Each row is where one point has got to under a steady rotation. How many ticks took it there?
The counts run from 0 to 588.
[11 -17 9 3 0 -33 25 11 3 -39 8 -11 8 17 0 -3 7 51 -21 11 -1 15 -9 21 -18 13 -11 3 10 16 9 -14 -16 13 -9 26 -24 -6 -8 9 0 22 7 -4 -28 1 19 -16 18 -8 3 7 6 -18 0] | 87
[27 5 -15 -19 20 -1 -3 31 -28 -13 25 24 -6 3 18 -4 9 10 0 37 -24 -17 -22 9 0 -5 -21 -21 -10 12 -19 -12 -6 10 8 -6 -9 -6 10 20 10 28 -5 17 -11 18 9 -12 -4 -10 -26 0 3 -31 -8] | 459
[6 -15 -7 -24 6 -31 7 25 -5 -26 0 -6 8 12 -17 -4 0 31 -12 22 -33 10 -19 14 -37 7 -14 6 9 1 -16 -3 -2 25 -16 22 -4 7 -7 -3 -7 36 9 -7 -20 18 2 -8 37 -8 -10 -14 3 -17 -15] | 161
[-7 -48 5 9 18 -1 -6 17 -38 -10 1 -4 10 -2 11 10 -18 27 -29 4 -3 20 -33 24 4 3 8 6 8 9 -35 -9 -11 9 14 11 9 6 -29 28 -7 25 -5 5 -3 5 14 -18 10 -14 15 -15 1 -2 -5] | 489
[-19 -11 9 2 -6 6 3 46 -32 13 11 3 11 11 4 1 -14 32 -32 12 2 0 -23 15 -17 14 -23 12 -10 29 -17 3 -22 1 7 7 19 5 -9 -13 14 23 -7 5 -8 8 13 -14 -2 -24 -5 -4 33 -16 1] | 420
[22 18 7 -8 10 -23 13 9 5 -37 30 -6 -2 17 20 -5 24 45 0 15 -7 6 -10 10 -9 9 -13 -16 0 21 6 -23 -11 8 3 0 -16 -6 0 15 10 29 -13 3 -30 8 24 3 10 -14 -5 9 5 -32 -5] | 390
[-20 -36 -12 5 22 2 -22 34 -37 10 10 8 2 -17 1 -10 -19 16 -19 7 -10 -4 -20 26 -16 12 -2 -17 21 16 -13 9 -4 9 2 5 -14 -16 -5 1 -10 34 15 23 -1 0 17 -39 5 -14 3 -7 14 -18 6] | 339
[6 6 5 -5 -6 -18 19 44 -19 -8 -9 1 19 24 -9 -8 -13 20 -11 19 -16 1 -14 -4 -35 -4 -27 11 3 14 0 6 -20 17 8 21 -3 4 2 -8 15 10 8 -1 -9 12 -4 -14 5 -21 -30 -2 39 -34 -5] | 353
[20 -18 2 0 8 8 6 20 -20 5 27 26 3 0 -8 -18 -5 7 -11 31 -16 -26 -19 19 -15 5 -5 -15 -3 36 -15 -7 -11 2 -8 -2 -15 -2 4 25 -2 39 17 20 4 9 25 -36 -11 -8 -15 -18 0 -24 9] | 536
[-23 -30 -4 25 8 9 -3 41 -27 10 -12 7 6 7 8 -4 -13 11 -23 12 -25 17 -15 34 -8 22 16 -10 12 25 -24 -4 -9 12 2 19 -10 5 -8 -1 12 17 14 17 9 -11 18 -26 -4 -16 -18 -10 8 -5 8] | 27
[14 -2 9 15 -17 -16 30 29 -17 -26 -17 2 21 21 -4 1 -5 38 -13 2 -22 18 -13 -5 8 -10 -10 11 -11 17 -13 -9 -2 19 15 23 -14 -6 -6 14 29 -2 -1 6 -5 7 19 -7 -7 -13 -39 12 18 -29 -5] | 287
[4 9 19 22 18 -12 18 24 -6 8 -11 -9 22 28 0 -3 -12 -2 4 17 -14 23 -19 16 -33 11 7 -12 11 32 -20 -9 -15 2 7 -8 -6 14 -2 16 1 18 18 -1 10 1 3 -16 7 -23 -28 -41 28 -22 11] | 432
[-18 -46 10 27 10 -8 8 14 -21 -9 -4 -10 12 -8 -3 4 -3 29 -12 -4 -2 27 -11 30 -9 14 -6 -9 15 20 -16 4 2 9 -15 5 -18 -29 -8 14 -1 17 18 14 -8 -8 23 -36 26 -16 -13 -9 5 -12 24] | 18
[-15 -17 15 5 9 9 0 41 -30 16 10 0 11 6 -4 1 -19 16 -25 15 -1 2 -33 19 -24 11 -18 3 1 30 -26 0 -22 -4 4 -1 18 5 -11 2 -3 31 5 3 0 8 10 -19 3 -28 -9 -30 30 -7 9] | 422
[32 -11 5 -22 6 -17 18 15 -19 -30 25 10 7 8 5 -7 4 36 -9 25 -1 -14 -13 1 -18 -11 -41 3 -7 6 -2 0 -13 13 2 -4 -8 -17 5 21 -3 22 5 0 -28 18 13 -27 10 -12 -10 3 6 -36 -1] | 467
[11 14 18 21 25 -6 -7 29 -6 -18 8 -10 -8 11 0 -1 3 14 1 13 -4 13 -33 7 -6 1 1 -36 20 40 3 -21 -12 -4 10 3 -31 -7 -10 12 -12 29 8 13 -12 -1 18 4 -3 -19 -20 -21 26 -18 7] | 197
[9 -29 10 32 -1 5 18 9 -19 -5 -1 20 13 -1 -8 -5 -7 16 -11 9 -19 5 -15 20 12 1 13 -9 -6 39 -21 -9 4 4 1 2 -21 -11 -7 34 14 15 14 23 12 -1 40 -32 -10 -11 -24 -6 -3 -17 17] | 215
[3 15 13 -7 5 -23 14 22 -20 10 15 -5 30 16 -5 -24 -22 23 -7 10 -3 -3 -14 -1 -38 8 -3 10 10 28 0 4 -16 5 14 -6 10 14 -1 -1 1 33 2 1 9 16 9 -27 -2 -15 -4 -10 41 -46 -6] | 41
[-6 18 25 22 3 -25 20 8 -15 -8 10 -21 24 7 8 -7 -1 41 7 -15 5 23 -6 0 -8 4 -1 -8 13 32 7 -2 -6 2 16 -21 -7 -21 4 11 11 11 -4 8 2 -1 27 -15 14 -21 -18 -1 38 -42 14] | 513
[10 15 20 16 -3 -3 16 32 -15 -21 3 -8 8 13 -4 6 8 27 3 7 -5 13 -21 -7 4 -6 -32 -12 -8 34 -5 -8 -7 1 6 -5 -9 -24 5 13 19 2 -2 11 -18 5 17 -1 4 -28 -44 -2 33 -29 13] | 203
[9 21 0 -4 -9 -16 10 11 -2 -7 28 4 10 17 13 -14 12 47 -13 13 -20 -3 -12 14 -2 16 13 0 -13 34 -13 -26 -6 2 6 3 9 21 -10 12 21 42 -23 4 0 10 29 5 -4 -14 1 3 4 -25 -17] | 305
[-8 -6 -8 1 -5 -7 -9 20 -32 8 22 16 6 -22 -16 -22 0 32 -9 -3 -29 -14 -10 5 4 -1 -2 -8 5 25 -8 4 17 11 -1 -1 -15 -23 5 1 10 38 3 34 11 7 36 -26 1 -6 -10 10 14 -32 -6] | 530
[16 -10 -20 -3 25 -19 -11 4 -22 -20 14 17 -5 -11 18 -15 3 25 1 7 -33 2 -10 11 8 -4 26 -22 13 9 -13 -13 16 20 14 0 -32 -7 -2 30 3 32 -1 26 5 8 27 -22 2 1 -5 8 -9 -33 -13] | 66
[11 -19 -13 -24 20 -10 -16 26 -19 -27 22 13 -15 -8 -2 -2 12 25 -9 24 -30 -9 -31 12 2 2 -14 -23 8 10 -15 -19 2 16 -5 12 -19 -10 -5 10 -6 46 -2 16 -18 16 19 -2 11 -9 -4 -2 -3 -13 -16] | 75
[-16 -38 -5 23 9 16 -1 40 -29 1 0 9 -1 12 16 9 -9 20 -29 19 -9 16 -22 44 0 22 5 -9 0 26 -26 -12 -14 5 3 17 -6 4 -13 7 11 17 1 15 -4 -9 19 -20 -7 -18 -11 -7 1 -2 10] | 413
[1 -14 19 21 -2 -11 8 23 -18 -13 -6 -6 7 -9 -29 2 2 26 -1 -5 -18 17 -23 -2 7 -9 -16 -15 10 31 -15 -3 17 7 -6 4 -26 -35 -6 18 1 17 16 23 -3 2 29 -12 16 -17 -36 -15 20 -19 12] | 207
[-9 -10 2 3 26 4 -19 32 -49 -1 12 -3 5 -1 32 10 -10 25 -11 3 1 14 -34 4 5 -7 -6 -8 -1 10 -23 -12 -13 7 35 -6 12 -5 -18 21 3 20 -19 8 -3 11 5 2 -2 -28 0 -7 28 -21 -12] | 185
[-11 24 3 9 -3 -27 21 27 -12 0 -14 -13 29 22 3 -11 -6 23 9 -3 -28 28 2 1 -24 9 2 -3 8 18 -13 2 6 16 13 -10 -2 3 9 -2 25 7 -2 3 10 5 7 -8 19 -20 -37 -3 33 -43 -2] | 437
[11 17 8 -4 1 -2 17 20 -8 -5 33 7 8 21 16 -4 11 30 -11 21 -15 0 -24 17 -4 15 -3 -4 -21 35 -25 -27 -11 3 6 -12 20 19 -4 22 23 37 -21 -1 -7 17 19 9 0 -20 -13 -10 5 -22 -11] | 307
[12 -15 11 -3 22 -13 -15 34 -27 -25 2 -4 -1 -2 -16 -7 -12 17 -10 10 -1 0 -40 -9 -15 -12 -22 -19 26 17 2 -2 -11 5 7 14 -25 -16 -14 5 -26 32 18 14 -14 9 7 -11 3 -14 -11 -19 32 -21 1] | 273
[38 -20 7 -15 13 -14 20 14 -18 -28 26 9 7 6 5 1 1 27 -5 26 2 -11 -22 6 -17 -8 -38 -2 -5 10 -9 -1 -17 9 0 -4 -11 -17 5 29 -7 23 10 -1 -26 18 11 -27 12 -9 -13 -5 5 -31 2] | 468
[-11 -32 2 26 2 9 15 30 -30 -6 9 9 4 17 32 3 -4 36 -29 11 3 14 -8 42 2 20 -2 2 -8 26 -16 -6 -20 6 9 12 -5 -2 -4 9 25 11 -7 7 -11 -8 27 -31 -12 -19 -8 10 3 -17 12] | 411
[13 -42 0 8 9 -11 16 23 -16 -35 -15 1 8 13 19 16 -1 23 -17 21 -21 29 -18 29 0 5 -11 0 -4 3 -29 -14 -13 22 -3 23 -13 -4 -12 29 10 6 8 -1 -20 3 6 -13 15 -13 -24 -3 -12 -12 5] | 479
